One turn sends every row of this set to another row. A few are shown first. Where does it send the rows asked after them?
dubif: [ 2.37  2.50  0.48 -1.51 -0.13 -2.15  0.35  1.36 -1.59 -0.14 -0.79 -0.51
 -1.88 -0.27 -1.81  0.39  1.95 -0.68  0.87]
vavo: [ 0.38  0.71 -2.18 -1.77  0.07 -0.87  1.99  2.25 -0.40 -2.88 -3.31  1.08
 -1.65 -1.79 -0.47  1.28  0.94  1.76 -2.29]
tokun: [-0.35 -1.78 -0.01 -1.57  0.77  0.32 -0.27  0.53  1.77  1.68 -1.93  1.53
 -2.19 -4.44 -1.43 -0.67  0.77 -1.77 -0.09]
sov: [ 0.92 -2.56 -0.36 -2.20  0.29  0.11 -0.11  0.15  1.38  0.78 -1.48  0.80
 -2.52 -4.85 -1.12 -1.65  0.26 -0.75  0.00]
Zutig: [ 0.90  0.72  0.56 -2.76 -1.16 -0.49  1.80  0.91 -1.11 -1.66  1.65 -1.54
 -1.48 -0.86 -2.08  0.14  2.44  1.48 -1.36]
lav: [-0.55  2.60  0.15 -1.30 -0.47 -0.55  1.39 -1.88 -0.40 -1.55 -1.05 -0.03
  0.41 -1.36 -1.25  2.04  1.72  0.80 -1.02]
vako: [-0.14  2.82  1.13 -2.47 -1.93 -1.20  2.81  1.62  1.62 -1.86 -0.77 -0.05
 -0.33 -1.54  0.55  0.32  2.39  1.21 -0.78]
pivaz: [ 0.30 -1.07 -0.16 -0.97  1.28 -0.75 -0.39  0.40  2.10  2.04 -1.90  2.07
 -2.34 -4.21 -0.65 -1.22  0.56 -1.13 -0.37]
Fale: [-0.09 -1.65 -0.20 -1.08  0.93 -0.67 -0.60  0.68  2.48  1.85 -1.22  1.56
 -1.92 -4.02 -0.72 -1.84 -0.11 -0.60 -0.48]
sak: [ 0.68 -1.27  0.15 -1.26  1.51  0.34 -0.36  0.78  1.46  1.79 -2.38  1.73
 -2.90 -4.12 -1.19 -0.38  0.36 -1.62 -0.18]
kolet: [ 0.15  0.43 -1.62 -1.36  0.28 -0.72  1.02  1.97  2.60 -1.87 -2.04 -2.23
 -3.06  0.17 -1.11  1.39  1.75  2.21 -1.07]
fiki: [ 0.95 -1.87 -0.49 -1.51  0.73 -0.88 -0.40  0.25  2.03  1.31 -1.23  1.28
 -2.36 -4.46 -0.45 -2.18 -0.17 -0.09 -0.32]
datu: [ 0.94 -2.49 -0.29 -1.91  0.73  0.19 -0.50  0.92  1.80  0.95 -1.27  0.60
 -2.64 -4.18 -1.06 -1.81 -0.92 -0.30 -0.28]
Nik: [ 1.23  0.45  0.49  0.28 -2.35 -1.68  1.61  1.64  1.10  0.71 -2.85  0.35
 -1.82 -0.35 -2.27  2.94  1.11  1.18 -1.25]
subeb: [-0.35 -2.50 -0.15 -1.81  0.35  0.33 -0.33  0.71  2.02  1.23 -1.24  0.88
 -1.90 -4.40 -1.45 -1.53  0.06 -1.10 -0.17]
zavun: [ 1.88 -0.67  0.07 -0.41 -3.17 -1.76  1.64  1.61  1.18 -0.19 -1.85 -0.71
 -1.68 -0.58 -2.13  1.58 -0.01  2.58 -1.30]
Tes: [-0.33 -0.87  0.32 -1.01  1.07  0.85 -0.74  0.64  1.74  1.63 -1.26  1.60
 -2.45 -4.05 -0.82 -0.51  0.86 -2.22 -0.36]
reroz: [-0.26 -1.96  0.13 -1.25  1.15  0.50 -0.60  1.38  2.17  1.68 -1.59  1.18
 -2.23 -3.70 -1.36 -1.07 -0.45 -1.21 -0.38]
Lan: [ 0.29  1.11 -1.55 -1.11  0.63 -0.71  1.14  1.71  2.32 -1.50 -2.70 -1.60
 -3.36  0.11 -1.12  2.07  2.38  1.64 -0.90]
Bosib: [-0.82  1.50 -0.09 -1.61 -1.11 -0.51  1.20 -1.46  0.25 -2.07  0.02 -0.99
  0.92 -1.23 -1.34  0.87  0.56  1.78 -1.18]
Tevig: [-0.17  2.87  1.09 -2.41 -1.85 -1.24  2.79  1.67  1.65 -1.84 -0.83  0.01
 -0.30 -1.52  0.53  0.34  2.42  1.10 -0.80]
Savu: [ 0.36  1.24  0.58 -1.37 -0.77 -1.82 -0.06  2.68 -0.08 -0.12  0.77 -1.44
 -0.51  0.58 -2.21 -0.80  0.34 -0.03  0.47]
feve: [ 0.49 -0.29  0.41  0.15 -2.84 -1.54  1.44  2.12  1.71  0.50 -1.92 -0.27
 -1.22 -0.06 -2.45  2.20  0.20  1.74 -1.40]
lemat: [ 1.30 -1.20 -0.43 -1.36  1.05 -0.92 -0.33 -0.08  1.64  1.56 -1.92  1.83
 -2.69 -4.57 -0.40 -1.55  0.52 -0.62 -0.26]
valal: [ 0.90 -1.79 -0.19 -1.94  0.75  0.14 -0.05 -0.03  1.07  1.17 -2.19  1.47
 -2.76 -4.93 -1.18 -0.85  0.95 -1.39  0.16]
fofe: [ 0.33  2.42  0.88 -0.87  0.07 -1.78  0.06  2.41 -0.46  0.64 -0.39 -0.41
 -0.90  0.54 -2.31  0.52  1.54 -1.26  0.59]
bufi: [-0.10  2.82  1.08 -2.45 -1.91 -1.25  2.83  1.56  1.59 -1.89 -0.78 -0.03
 -0.36 -1.63  0.54  0.37  2.36  1.26 -0.82]
mes: [-0.87  1.03 -1.80 -1.24  0.32 -0.65  1.80  2.79  0.13 -2.20 -3.45  1.48
 -1.24 -1.31 -0.78  1.74  1.13  1.07 -2.43]
ganid: [-0.22  0.03 -2.24 -1.84 -0.36 -0.76  1.80  2.66  0.16 -3.07 -2.51  0.57
 -1.12 -1.55 -0.60  0.52  0.25  2.27 -2.46]
far: [-0.65  1.91  1.21 -1.87 -0.31 -0.15  1.73  1.43 -0.84 -0.31  0.66 -0.32
 -1.25 -0.41 -2.49  1.71  3.49 -0.16 -1.35]
nuru: [ 1.46 -0.90 -0.06 -1.68  0.92  0.55 -0.43 -0.25  0.79  0.93 -1.60  1.43
 -3.32 -4.72 -0.35 -0.75  1.05 -1.61 -0.14]
sok: [-0.07  2.86  1.08 -2.43 -1.88 -1.27  2.83  1.59  1.61 -1.85 -0.89  0.00
 -0.30 -1.51  0.54  0.29  2.42  1.09 -0.79]
gudip: [ 1.89 -1.79 -0.25 -1.84  1.11  0.05 -0.18  0.27  1.00  1.01 -2.13  1.14
 -3.30 -4.56 -0.84 -1.14  0.00 -0.72 -0.09]
Giv: [ 1.38 -1.86 -0.28 -2.03  0.30  0.53 -0.60  0.04  1.20  0.33 -0.47  0.49
 -2.86 -4.65 -0.35 -2.00 -0.07 -0.65 -0.28]
dup: [-1.47  0.29 -1.94 -1.30 -0.06 -0.58  1.63  3.21  0.66 -2.46 -2.63  0.93
 -0.68 -1.09 -0.85  1.01  0.33  1.57 -2.62]
vave: [ 1.20  1.78  0.83 -2.44 -0.52 -0.51  1.96  0.56 -1.70 -1.12  0.51 -0.64
 -2.04 -1.09 -2.07  1.31  3.59  0.54 -1.16]
fenar: [ 2.45  1.26  0.16 -2.06 -0.84 -2.21  0.25  1.68 -1.17 -0.89  0.35 -1.63
 -1.47 -0.26 -1.75 -0.97  0.63  0.60  0.75]
fos: [-0.36  0.74 -1.47 -1.04  0.49 -0.58  1.01  2.07  2.79 -1.50 -2.30 -1.80
 -2.95  0.41 -1.26  1.83  1.99  1.74 -1.09]
vuta: [-0.47 -1.93  0.05 -1.47  0.45  0.83 -0.85  0.89  2.19  1.12 -0.22  0.70
 -1.97 -3.94 -0.78 -1.65 -0.21 -1.22 -0.56]
zon: [ 0.77  0.71 -1.74 -1.42  0.40 -0.84  1.19  1.51  2.16 -1.92 -2.48 -1.97
 -3.45 -0.09 -0.96  1.60  2.12  2.12 -0.93]
Fikev: [ 2.60  0.09  0.17 -0.27 -2.75 -1.94  1.81  1.10  0.53 -0.01 -2.72 -0.11
 -2.32 -0.84 -1.88  2.32  0.94  2.03 -1.12]
rudon: [-0.98  0.86  0.97 -2.07 -0.88 -0.16  1.50  1.79 -0.23 -0.81  1.81 -1.24
 -0.78 -0.21 -2.55  0.59  2.33  0.84 -1.58]
zafa: [-1.56  2.07  0.26 -1.11 -0.67 -0.36  1.21 -1.19  0.43 -1.41 -0.45 -0.38
  1.07 -0.92 -1.52  1.63  1.07  0.98 -1.23]
suge: [ 0.25  1.97 -0.15 -1.77 -0.87 -0.66  1.49 -2.14 -0.55 -2.21 -0.61 -0.70
  0.28 -1.62 -1.08  1.28  1.27  1.61 -1.02]

fiki goes to lemat
vako goes to bufi
mes goes to dup
Now these:
zavun goes to Fikev
vuta goes to Giv
zon goes to Lan
reroz goes to datu
vave goes to far
fofe goes to Savu
Bosib goes to suge
valal goes to tokun

One turn sends every row of this set to another row. A few are shown first. Where does it send the rows asked after them?
Sife: [ 0.39  0.13 -1.00 -0.74  0.89  1.02  2.93  1.87  1.18 -1.15 -2.61 -1.87
  1.64 -2.67 -1.17 -1.68  0.60  0.28 -1.17 -0.04  0.92 -1.41 -0.07 -0.03
  0.10]
Gabu: [ 2.55  1.64  0.31 -1.91 -1.52 -0.31  1.70 -3.57 -0.70 -1.30 -0.87  0.33
  1.23 -0.31 -1.78 -1.12 -1.23  0.30 -0.48 -0.95  0.12  0.24 -1.07  1.77
 -0.42]
pulor: [ 0.20 -1.45  0.31  0.56 -1.86  1.16  0.34  1.81 -0.62  0.01  0.52  1.83
 -1.36  1.05  0.07  0.72 -1.06 -0.97 -2.22  1.96 -1.62  0.94  0.39 -1.53
 -1.07]
Bige: [ 1.98  0.40 -0.01 -1.63 -3.19  1.62  0.67 -1.13 -1.64 -0.98 -1.31  1.94
  2.07 -1.67 -2.36 -1.71  1.36 -1.08  0.45 -1.19  0.37 -1.12 -1.35  1.74
 -1.86]
Mal: [ 1.51  1.07  1.12  0.80 -1.73  1.66 -0.52 -2.58 -2.47 -2.05 -0.55  1.23
  1.21  0.76  0.06 -1.92  0.38 -1.08  0.75 -0.16  1.81 -0.24 -1.54  0.86
 -1.21]
suv: [ 0.28 -1.69  0.37 -0.13 -2.64  2.18  0.79  2.27 -0.50 -0.68  0.48 -0.01
 -0.33  0.19  0.32  0.48 -1.15 -2.59 -2.08  1.12 -1.47 -0.28  0.84 -1.38
 -0.07]
Lor: [-1.38 -0.53  0.31 -0.18 -2.63  0.70 -0.21  1.77 -1.17 -1.85 -0.06  0.44
 -0.47  0.45  0.77  1.29 -0.38 -1.99 -2.08  1.30 -1.54  0.88 -0.14 -1.73
 -1.15]
bafus: [-0.94  0.21  0.33 -0.17 -0.97  0.03  1.64  1.16 -2.44  0.38  0.88  0.19
 -2.16  1.77 -0.93 -0.50  1.58 -0.34 -1.05 -1.16 -0.59 -0.33 -0.21 -1.94
  0.75]
tofut: [ 1.38  0.14 -1.66  0.38  1.62 -0.52  3.06  0.71  0.54  0.02 -2.01 -0.52
  2.03 -1.75 -2.32 -2.28 -0.43  1.70 -1.33  0.32 -0.11 -0.14 -1.33 -0.47
 -1.48]
devi: [-0.16 -1.65  0.65 -0.18 -2.32  2.34  0.83  2.33 -0.82 -0.38 -0.13  1.32
 -1.12  0.74  0.21  0.67 -0.84 -1.55 -2.03  1.16 -1.30  0.16  1.21 -1.28
 -0.38]
forug: [-0.10 -2.38  1.33 -2.05  0.71  0.58 -1.76  0.80  0.65 -2.75 -1.29  0.13
 -0.37 -1.72  1.30 -2.10 -0.16  0.24  1.20 -0.97  0.41 -1.68 -0.66 -0.67
 -0.01]
Zeped: [ 0.25  0.28 -0.98 -0.25  1.29  0.91  2.73  1.16  0.45 -1.19 -3.46 -1.74
  1.99 -2.10 -1.58 -2.10 -0.40  0.34 -1.20 -0.80  1.17 -1.24 -0.18 -0.29
  0.15]
ker: [ 2.20  0.54  0.26  0.22 -1.81  0.97 -1.38 -1.94 -1.18 -0.02  0.44  2.83
  1.61 -0.76 -1.98 -2.48  0.27 -1.89 -1.29  0.79  2.46 -0.05 -1.23  0.71
 -1.60]
foz: [-1.02  1.62 -1.19 -0.35  1.16 -0.93  1.81  1.00  0.55 -2.21 -2.76 -1.21
  1.44 -2.08 -0.71 -0.94  1.18  1.20 -1.12  0.50  0.53  0.04 -1.47 -0.45
 -1.49]
keri: [ 0.63 -1.28 -0.09  0.74 -2.11  0.61  0.55  1.59 -0.41 -0.22  1.34  0.92
 -0.44  0.69  0.09  0.62 -1.08 -1.36 -2.18  2.08 -2.25  0.91 -0.28 -1.71
 -1.52]
Fotan: [ 0.80 -2.91 -0.39 -2.62  0.04 -0.19 -0.65  1.65  1.26  0.62  0.67  0.90
  0.20 -2.14 -0.57 -3.18 -0.12  0.80  0.23  0.03  0.17 -1.39 -1.05 -2.04
  0.69]
nozez: [-1.03 -0.83  0.57  0.02 -2.14  1.35 -0.01  1.88 -1.26 -1.16 -0.35  1.46
 -1.34  1.10  0.70  1.14 -0.59 -1.19 -1.99  1.36 -1.31  0.91  0.47 -1.56
 -0.97]
Fuzu: [ 1.79  1.65  0.07 -3.10 -2.15 -0.33  1.26 -2.80 -0.66 -1.32 -1.16  1.02
  1.45 -1.38 -2.60 -1.07 -0.61 -0.34 -1.19 -1.17  0.46  0.30 -0.69  1.75
 -0.51]
bik: [ 2.62  1.29  0.18  0.13 -1.73  0.69 -1.10 -2.27 -0.06 -0.05 -0.54  1.78
  1.58 -1.39 -2.42 -1.93 -0.15 -2.21 -1.23  0.42  2.37 -0.92 -1.01  1.00
 -1.51]
sibi: [ 1.94 -0.55  0.46 -1.13 -3.10  2.49  0.66 -0.98 -2.37 -0.89 -0.25  2.45
  2.12 -0.81 -1.65 -2.39  1.44 -1.15  0.60 -0.85  0.82 -0.62 -1.13  1.30
 -1.28]
vosi: [ 0.11 -1.76  0.61 -1.27  1.24 -1.57 -2.74  0.11  1.13 -1.67 -0.10  1.71
 -0.53 -1.72  0.43 -2.16 -0.20  0.93  0.08  0.56  0.07 -0.33 -1.89 -1.08
 -1.65]
surid: [ 1.94 -3.59  0.40 -1.71  0.83  0.38 -0.87  1.17  1.55 -0.31  0.40  1.46
 -0.12 -2.05 -0.28 -2.85 -0.50  0.79  0.58 -0.16 -0.62 -1.49 -0.90 -0.58
 -0.58]
Peza: [ 2.19  1.63  0.75  1.01 -1.70  0.97  0.09 -2.93 -1.50 -1.79 -1.22  0.38
  1.23  0.36 -0.43 -1.51  0.08 -0.60  1.04 -0.54  0.94 -0.84 -1.92  1.33
 -1.67]
sogeb: [ 2.61  1.81  0.30 -1.92 -1.40 -0.08  0.89 -3.31  0.11 -0.96 -1.00  0.24
  1.22 -0.98 -2.10 -1.29 -1.56 -0.81 -1.47 -0.65  1.36 -0.08 -0.26  1.56
  0.27]
Vata: [-0.72 -0.22 -0.08 -0.91 -1.17  0.04  1.26  1.80 -1.92  1.28  1.28  0.99
 -1.92  0.60 -2.04 -0.79  1.77 -1.10 -2.03 -0.89 -0.22 -0.49  0.26 -1.92
  0.69]
zosag: [-1.09  1.48 -1.30 -0.31  1.34 -1.09  1.60  0.55  0.07 -1.78 -3.36 -0.66
  1.84 -2.15 -1.62 -1.41  0.22  1.15 -1.58 -0.18  0.94  0.22 -1.44 -0.74
 -1.50]
zam: [-0.93 -1.94  0.37 -2.59 -0.09  0.01 -0.77  1.02  0.02 -1.78 -0.59 -0.29
 -0.16 -0.95  1.38 -2.50  0.28  1.07  1.74 -0.99  0.20 -1.39 -1.34 -2.03
  0.95]
lufeg: [-0.18 -1.11 -0.08 -1.18  1.05 -1.84 -2.06  0.17  1.14 -0.61  0.55  0.54
 -0.44 -0.81  0.76 -2.61 -0.50  1.28  0.30  0.76  0.80 -0.36 -2.13 -2.68
  0.01]
dase: [-0.58  0.54  0.20  0.46 -0.34 -0.40  0.75  0.77 -1.61  1.07  1.33  0.44
 -2.30  1.53 -1.35 -0.76  1.00 -1.06 -2.15 -0.43  0.43 -0.28  0.04 -2.19
  0.86]
niv: [ 1.45  0.44 -1.62  0.54  1.75 -0.73  2.77  1.00  1.56 -0.01 -1.26 -0.86
  1.42 -2.11 -1.66 -1.81  0.27  1.47 -1.49  1.37  0.09 -0.21 -1.29 -0.26
 -1.46]

bik goes to Bige
keri goes to suv
Now these:
Mal goes to ker
Fuzu goes to Gabu
zam goes to lufeg
Vata goes to bafus
forug goes to vosi
niv goes to Sife
Zeped goes to zosag
nozez goes to pulor

